A single turn carries every row of the set below to another of its rows. Some are shown first; where does it send the rows asked next?
K_184: [ -1  12  -9   0  -4 -28  -4 -26 -13  -1 -16   9   6   9 -21  -2  -3  11
  16   4  23  -6 -15   7  -5  13  11 -17  14  -8  10 -15 -20   4  22 -10
  -4  19  -6  29   3 -20  -4  -8  29  -5  -5   4  14 -13 -12   5   9   3
 -39   5]
K_740: [-12 -18 -15  17  24   0 -13  -7 -14   2 -27  14 -22  -2  -1  -9  18  20
   8 -26   8  14  -8  -1  -1 -17  -7  -7  16 -19  -9  -7  -6 -25  -5 -13
   6  -8  27  42  -8 -21  11 -17  50  -9  -8   6 -12  29 -11  16 -16   3
 -30 -29]
K_904: [-23   4 -20   4   6 -18 -14  -8   5   8 -20 -10  19  -7 -13  -4  -2   2
  12  -4  14 -11  -2  -9   1   3  -5   6  15  -7  13 -29  -9  -6  -9 -31
  19  -7   0  31 -14 -38 -14  -9   1   9   0  20  31  32 -13 -20  12  -5
   6  -9]
K_339: [ 15 -26 -13  15   0 -20 -19  -8 -12  -4   0  -5 -14   5  19   8  -5  19
   5  -3   2   2 -16  33  -3  11  19 -24  21   2  -6   2  17  -7 -22 -25
 -12  -6  24  30  10 -19   6 -19  21   2  -1   6  16   4 -24  10  -2  -8
 -17   5]
K_484: [-13  -8   2   5  -2  -7 -11   5 -23  20  -1   2   5  10 -27  10  -3  22
  22   9  -5  -4 -28  -1 -18  16   7  -4   4  14  -5  -2 -29  -5 -33 -22
   6  30   0  22  -1 -23   3  -7  32   3 -19  20  -7  11  -8 -25   5 -10
  -5 -12]
K_252: [ 17 -11   1  21  20 -13  -8 -17   2   5  23   8  -5 -19  -4 -10  -8  11
   4 -12   9 -21  -6 -16  13   3  -6   2  -2 -12 -33 -12  -1 -27  -5 -24
  35  10 -10  16  16   2  14  14  16  -2   3  15 -10  -6 -25 -34   5 -12
  -6   4]
K_368: [  2  -6   3   5   8  15 -16   3  -6 -11 -14 -19  -7 -21 -20 -15   5  21
  20 -10  35  -2   8  -9  -6  18 -13   6   7 -14  13 -21  -6 -19  12  -2
   8   6 -15 -14 -10 -18   3  14  30 -16 -21  14  -9  15 -15 -20  -6  -6
  -1 -22]
K_586: [ -1  -3 -27  18 -11   4 -40 -20 -14 -33 -20  -7 -23   4 -24   3   9  -3
  -2  -8 -12  -9   0  -5   6  -1  -7 -12 -12 -14  -8  -4 -11 -30  21 -13
  17 -12  -9  22  18 -15 -10   4  45  -1   3  22   0  11   2 -29 -19 -30
 -10   1]
K_610: [ -5 -12 -30   6 -23  -4 -33 -24   5  -3  -5  17 -14  -1 -25  -7  -1   9
  25 -15  35   8 -22  -8   3  -2  11 -24  10   5  15   0 -23 -11 -12 -16
  18  18 -10  14   1 -24   9  -5  35  14 -35   4 -20  15 -25   7   1 -17
  12 -35]
K_568: [  1 -13 -17  10 -10 -15 -11 -18  13 -19  10  13  16  28  -4  -5  -8   7
   8  -1  31 -32  14   5 -21   5   2 -14  24  -4 -15  -2   9 -33 -19 -22
   9  -1 -11  21 -12 -32  11   7  26 -11   0   1  -5  27  -8   6   3  -8
  -4  12]
K_626: [-18  -8 -14  17  21  -5 -15  -3 -11  -1 -16  24 -25  -6   0 -10  21   5
   7 -27   2  15  -6   3  -2 -12 -14  -7   5 -21 -14 -11  -3 -27  -3  -8
  -6 -11  19  30  -5 -28  19 -15  55  -6   4  18 -22  26 -15   6 -11  -3
 -27 -31]
K_447: [ -1  -6 -20   9  -5 -13 -12  -6   3 -17  12   5  13  20  -6  -2  -9   2
  10  -6  35 -25  18  -3 -23  12   4 -19  19  -1 -16  -8  15 -31 -19 -23
  24 -15  -5  18  -1 -34  21   7  34  -8  10   5   3  34   1   3  13 -10
  -9  17]
K_863: [  2  -2  -6  14   9 -10 -12 -22 -18 -11 -16  26  -3  -3  -2  -7 -20   4
   1 -19  27  -1  11  -8   0  -8 -17 -27 -21 -19  -7 -17  27 -23 -13  -5
  12   1  16   7  21 -23  13  22  21 -10  -4 -18 -26  18  -9 -20 -18 -27
  -7  -3]
K_386: [-20  -2  -8  12   4 -17 -21 -41 -13   9 -14 -20  -4  -2 -16  -6  10  29
  10  -4 -13  18   5 -12  13  15  -4 -21  14 -13 -22 -15 -18 -34  19 -26
  11  10   2  39   5   3  -9   8  28  -2  -9  21  -5   0 -19 -10  -6 -11
 -27  -3]
K_194: [  9 -12 -32  32  10  -3 -13  -6  -2  11 -23  32  -3   0 -33 -10   2   0
   5  -4  27 -15 -27 -14  11  -6 -13 -10   5  -6 -20 -26   3 -11   1   3
  19  13 -10  29   2  -8  -7  16  54 -11 -16  14  -4  15 -35 -11   9   0
 -25 -15]
K_295: [ -1  -7 -18  17  -4 -13 -19 -11  10 -14  18  -1   8  25   0  -5  -2   6
  11   3  25 -30  16   3 -18   8   0 -17  21  -8 -20 -10  13 -31 -20 -28
  18  -5  -6  11  -3 -38  24   7  31 -20   9  -7  -3  21   7  -5  11 -12
  -6   6]
K_434: [ -1  17 -11  20 -14  11 -30 -24  -1 -19  -7   6  10   1 -15  -6 -12  -7
  12  -7  28 -19 -10  12  14  12   3  -8   4 -24 -15  -8 -11 -19   7 -18
  25  -1  -6  -4  21 -22   7 -26  20   5   1  -6  11  -8  11  -1 -20 -28
 -32  -7]
K_254: [  7 -18 -14   2  -6  -1  -3 -32 -23  13   1   0  21   5 -21 -15   5   0
  31  -6  30  -6 -20   3   6  14   8  -4 -22  -3 -16 -24 -12  -5 -26 -17
  15  -3  -6   3  20 -15  13 -10  15  -6 -11   3  19   4   5 -13  14 -18
  12 -30]
K_580: [ -7   6  14  15  -2  -9   1  -1 -12   1 -11  -4 -17 -15 -25   5 -15  13
  13 -21  17 -40  -5  -8   6  10   6   4  11  -6   1 -33  -8  -5  -7 -19
  16   4   8  14  34 -27 -14  -2  -5  -7  -2   0  11  22 -22 -20  -7 -33
  -2 -25]
K_340: [ 12 -23 -15  16  -1 -11 -17 -16  -8  -1  -3  -5 -13  -4  16  -3  -2  23
   4  -7   1  -1 -13  28   1  10   7 -25  12   1 -24   2  18  -7 -17 -22
 -23 -11  15  34  12 -14  16  -9  18  10  -2  18  15   6 -35  20  -1  -4
 -13   3]
K_113: [  9 -15 -27  16  -4  -5 -30 -24   7   5  -6   6 -23   8 -16  24 -13  -2
  49  -2   9  -2  -1  14  10  -6  13 -27  10 -19  -2  -2 -13 -40  -5 -15
  11   7   8  21   3 -36   1 -15  10   5 -18  53  10  15   1   2  17  -8
 -20 -17]
K_683: [-11 -23 -28   6 -30 -14 -25 -29  -1  -2   9   5  -2 -14   4   3 -10   3
  11 -29   1  20 -13   0  10   8   0 -27   6   8  11   4  -8 -14  -2   0
  12  -3  -9 -20  13 -27   9 -12  15   5 -19   5  -5  14 -17 -13   9 -28
   0 -37]
K_312: [ -1  -3 -20  10   6  11 -23  -5   5   5   1 -15  -5  -2   1  24 -24  12
  29  16  30   2  12   2   0   4 -13 -17  -3  -9  13   3   2 -11   9 -29
   6  -4 -18   8   1 -15   4   7  -1 -10 -19  35  -6   5 -12 -20  12 -34
  -5  -8]
K_502: [ -6  -4 -12  18   9  -2  -1 -13 -22  -9 -26  15  -7 -13  -8  -8 -16  10
  -4 -20  21  -7   4 -22  -6  -4 -15 -20 -19 -26 -11 -16  29 -27 -11 -12
  11 -10  25  17  16 -26  15  22  24  -6 -11 -12 -22  22  -5 -22  -5 -33
 -17   7]
K_168: [-12 -13 -18  15  18   1  -6  -4 -18   1 -23  15 -21  -8  -3  -4  22  17
  -5 -12   3   8  -7  -6  -8 -20   5   0  10 -24  -8 -18  -6 -27 -11 -15
  -3  -8  28  39   2 -32  16 -16  50  -9  -6  16 -17  26 -19  11 -15   2
 -28 -30]
K_271: [  2 -13 -21  26 -20   7 -24  -7   0  14 -23  16   9 -12  -4   1  -5   2
   1 -13   3   8 -12  15  28  19   1 -28  -9  -9 -10 -19   7 -14 -21  -1
  26   4   2  33  -2 -12 -11 -29   9 -12 -23   4   6  21 -28  16 -14  -9
 -31 -21]
K_334: [  5  -8 -12  15  13  -6  -9 -18 -19 -10 -28  13 -16  -1  -7  -8  -8   8
   3 -22  20  -9   7 -16  -4 -12 -30 -26 -20 -18 -14 -19  25 -17  -7 -12
  10  -9  16  15  19 -20  20  30  26 -14 -15 -18 -16  17  -3 -20  -6 -24
 -15   0]
K_857: [ 21 -17  -4  16   0  -5 -22 -21 -15  -2 -23  -1 -25 -18 -28  -4   4  11
  38 -30  10  -2 -13   9  12  16   6 -11  10 -17  -5 -22  -8 -39  -5  15
   2  14  23  -9   9 -30  -6   2  26   8 -33  21  12  12 -15  -9 -11   3
 -19 -17]
K_294: [-10 -19 -40  -5   0  14   6 -15  -1 -12   1  11 -13   4 -23  -3   4  -8
  27 -30  13 -13 -10 -14  18 -12 -10  -3  -9   5 -13 -26  -1 -17   9 -11
  19 -27   1   3   7 -21 -24 -12  16   8 -14   3  18  31   3 -22   7 -16
 -10 -17]
K_689: [ 15 -19 -14   5   1 -15 -13 -12 -16   0   1  -5  -9   8  18  12   0  14
  -1  -3   9   4  -7  30  -5  14  16 -19  23   5 -17 -10  14 -10 -25 -28
  -8 -16  18  28  25 -18  15 -14  21   7  -9  15  16   8 -33  17  -3  -8
 -24   2]
K_532: [-21  -8 -20  18   1  -3 -23  -9 -24  -6 -14   5  14   3  -7   3  -2  10
  13   3   2  22 -30  12  20   1 -10 -13  -9  -4  -9 -16   0 -27  -6 -27
  25  -1  15  26  17 -10   5   7  11  15 -34  36  41  23 -12 -17  17  -2
   0  -6]
K_623: [-20  -6   6  25  -5   6  -6   9 -26 -22   1  21 -20  10 -31   8   8  11
  19 -11   9 -15 -26   5   5  -2   1   3   4  -8 -15 -20 -21 -38   0 -15
  32  12   7  16  37 -15   8   1  31 -12 -24  29  12  32  -8 -10   6 -14
  -9 -31]
K_952: [ -8 -16 -17  12 -24  -3 -16 -12  17   3   9   3  -7 -13 -10 -18   4  13
  24 -36 -14   5   0  -9  -3 -11   6 -15   7   5  -9   7  -8  -7  17 -13
   9   0 -14 -14  13 -41   7   5  15   1  -2  27 -15  17  -6 -21  20   7
  -2 -16]
K_172: [ 14  -5 -12  10 -13 -20 -15   6   2 -13  22  10  -4  -9   6  15   7  -8
  -1 -17 -16 -17   7  10  -3  13   7  -3 -17  -2   7   0 -16 -22  -9  -9
  27  -4 -16  35 -13 -25  -1 -25   8 -13   2  19   1  16 -13 -14  -5  -1
  -7   6]
K_404: [  4  -4 -14  14 -17   6 -23 -17  12  13  -5   7 -17  -7 -28 -21  -2  21
  33 -29  14   1 -16 -11   2 -11   6 -15   5   3 -16   4  -6   1   2 -35
   6  15   2  10  17 -26   2  20   9  22 -37  13 -28   2 -25 -11   0  -2
   3  -3]
K_146: [-25 -15  -7  -1   5  24 -12   3  -1   3  -8  -2 -27 -13 -18   6 -22  37
  14  -9 -17  -1  -8 -18  17  -9   8 -26   2  14 -12 -16  -5 -17  -5 -21
  23  13  11  20  10 -12 -19  -7  13  21  -3  17  -1  34  -9 -18 -12  -3
 -17  -9]

K_586 -> K_386
K_404 -> K_610
K_580 -> K_623
Now these:
K_863 -> K_626
K_168 -> K_689
K_294 -> K_146
K_368 -> K_857
K_271 -> K_172
K_740 -> K_339

A single turn carries every row of the set below to another of its rows. Some are shown first; where does it send the rows asked next?
K_982: [ 11 -22   4   0 -15  10  21  -5  11   5  -6   0 -14 -11  11  33]
K_660: [-16  13  11  -1  13  -5   1 -25  16   0  19  13 -16  21  -4   9]
K_436: [-23 -11   8  -9  21   1  -9 -15   7  20  22   2 -20  13  -2 -16]
K_180: [-13  -7   8  -5 -24  -3   6  17  11  -8  -2 -21 -15  23  -7   2]
K_482: [ -1  -4   2 -16  13  10  -3 -31  21  -7  24  -1 -21  12  -7   3]
K_80: [ -1 -27   3   5  -6 -18  14 -13  -2  11  -7  11   2  -2  17  23]
K_648: [ -8  17  17 -18  31  10  10   7   9  21 -14  -8  -2   3   2  -1]
K_999: [ 15 -20   9   1  -6  12  15  -6   9  16  -7  21  -8  -7   8  21]
K_303: [  7 -35   1   1 -16  -2  13   4  -7  19   3  -8 -13 -10  12  13]
K_733: [ -6  -4   5  13 -13  12  -2   9  28  -9   4 -28 -20   6  22   3]
K_372: [-13 -26  20  -6 -15  -3  10  19  10   2   1 -22   2  22   1  -6]
K_811: [-10  -6  -7 -15  12  12  -6 -25  34  -4  18  -3 -11   6 -11  19]
K_43: [  1 -33   0  18  -2  -7   8   5  -1  18 -12 -13 -19 -16  -2  12]
K_251: [ 18 -26 -14  -6  -7 -10  15  -5   4  22   0   1 -16  -5  10  12]
K_190: [-19  -4   2  22 -25  11  -4  -9  17  -9  -7 -20 -10   1  -1  -2]
K_517: [ -7  -3  17  21 -29   6  15  -8  18  -5   0 -18   1  -1  -2  -5]
K_571: [ -9  21   6 -11  25  13  21  -1  15  23  -6  -7   9   4  -8  -1]
K_83: [ -3 -13   5  17 -16 -13  20   1  -1  19  -5   5  -8  -5  12  28]
K_996: [ -5 -10  20  -4 -21 -10  20  14  12  -7   5 -25  -8  17  11  -2]
K_956: [-23  -7  12 -12  31   6   8  -9  -2  13  -3 -16  19   2  12  -8]
K_409: [  0   6  -9 -19  32   0  12  -9  13  15 -14 -26   4  -5  -8   1]
K_469: [-11   0  10  24 -26   9   0   5  22  -5   2 -20  -4   7  -4  -1]
K_226: [-15  -8   5  -5  14  -8 -11 -23   2   5  29   0 -17  16   1  -9]
K_749: [-21  -5  10  -5  30   5  -3 -19   1   9 -16 -20  13 -11  10  -6]
K_678: [ -7   5  -6 -22  29   1  17 -23  21  14 -16 -23   0  -7   2   2]
K_319: [ -4   5  -7 -25  20  -4  12 -14  14  10 -14 -29   5  -3 -15   0]
K_711: [  9 -24  15   4 -14  13  26   6   3  17 -12   3 -13   2  -2  19]
K_734: [-24  11   3   1  14 -10  -4  -5  19  14  18  12  -9  19  -8  16]
K_213: [ -4 -11   1   0  -3  13   9   3  36  -5  -5 -28 -18   5  33   6]
K_361: [ -6   1 -13 -21  26   6  16 -19  17   7  -4 -31   8  -5   2  -1]
K_673: [ 10 -23 -13  13 -15  -4  22  -7   5  21 -10 -14 -19  -9   7  12]
K_398: [-15  -7   6 -11  36   0   4 -13   1   9 -15 -21  16  -6   5   0]
K_452: [-12  14  12 -13  26   4  17  -8  10  30 -14  -5   5  -1  -8  -7]
K_533: [ -5 -30  10  11  -6  -6  21  -4   0   7 -15  -6 -10   1  27  26]
K_163: [  8 -31   9   1  -1   5  17   9   9   5 -17  -9 -20  -9  -8  28]
K_343: [-13   4   4  28 -21   8  10  -2  28  11  -8 -13   2   1  -5  -3]
K_274: [-18  15   6  -7  13   0   0 -25  15  11  15   9 -21  19 -14  13]
K_73: [-13  -4  10   7 -11  17  -4  13  18  -6  -3 -17 -29  11  27   1]
K_478: [-20 -22   0  -8  19   3 -19 -12   8  13  30  -4 -12   8   4  -3]
K_223: [-18 -13  15 -23  32   3   9 -14   3  15 -11 -16  11  -2   8  -8]
K_6: [-16 -15   5 -20  18  11  -3 -34  27  -7  13  -5 -15   7  -8   5]
K_761: [ -4 -19   9  18   5  -9  15   9   7  10 -19  -4 -20  -9  10  31]
K_607: [-24  14   2  -7  18 -13   7 -22  25  10  10   6 -18  19  -8  10]
K_978: [  0  -3  13  11 -13  12  13   3  24  -1   5 -24 -21  -2  31  -5]
K_602: [ -7  10  12 -11  36  12  10   0   6  21 -15  -7   8  -2  -4   0]
K_643: [-12  -7  -3 -18  15   8  -7 -36  16  -1  18  -9 -23   9  -6   9]
K_624: [-24  -8  10 -10  19  -2 -12 -22  -2  13  23   1 -19  19   0  -2]
K_994: [-11 -13  16   3 -19  -2   2  19  15 -10   6 -25  -8  20   6   1]

K_607 -> K_6
K_223 -> K_452
Now these:
K_711 -> K_673
K_180 -> K_190
K_478 -> K_734
K_643 -> K_624
K_319 -> K_749
K_982 -> K_303
K_994 -> K_469
K_517 -> K_978
K_226 -> K_660
K_213 -> K_372
K_761 -> K_163
K_999 -> K_251
K_602 -> K_409
K_361 -> K_956

A single turn carries every row of the set below to another of its rows. Some are shown first; where does it send the rows asked next?
K_111: [  1  -6 -25  -6 -10  11  10  22   0 -16  -9  32  16  -4]
K_476: [-13  10   6   3   7   3   7  14  27  14 -12   5  -6  15]
K_499: [-18   5  13  12 -11  24  -3  12 -14 -20 -26   5  -6 -14]
K_97: [-10  -2  14  22  -1  23   1  12 -18 -17 -12  -1 -13  -4]
K_391: [ -4   4   2  -2 -30   5  -2 -19  -3  -2  20  -6  -8 -12]
K_91: [  2  -3   4 -10   6  17 -13  -4  32 -15  -3  -7  12 -24]
K_768: [  6 -26   2   0 -27  -6  -9  25   9   8  11  13   7   4]
K_690: [  1 -22 -12  13 -25  -7  -5  22  -1   5  17   0   6   4]
K_592: [  4  -2   6 -21  10  12 -11  -6  29   1  -1   5  20 -16]
K_58: [  8  -5 -15 -11 -16  24  14  20  -1 -22 -10  30   6  -9]
K_467: [-14  -8  20  21  -7  32  -2  16 -13 -10 -14   1  -5  -6]
K_940: [-26  12  14   4  -1  -1   8  15  14  17 -14   1  -2   7]
K_211: [-16  12  11   9   7  -6  10  18  19  14 -14   9   0   6]
K_752: [ -6   1   1 -16 -20   4   0 -21  -8 -10  17  -7   1 -17]
K_41: [ -1  -7 -20 -13 -11  16   4  21  -3 -24  -2  34   9 -10]
K_253: [  1   3  -4 -10   3  17 -15  -8  32  -8  -7   4  10 -29]
K_369: [ -8  -2   1 -10 -21   2  -1 -21  -7   3  13  -9  -9 -20]
K_426: [  9 -29  -5  10 -29  -5 -14  16  11   3   4  12  12   3]

K_752 -> K_940
K_58 -> K_391
K_41 -> K_369
Now these:
K_97 -> K_768
K_499 -> K_690
K_91 -> K_467

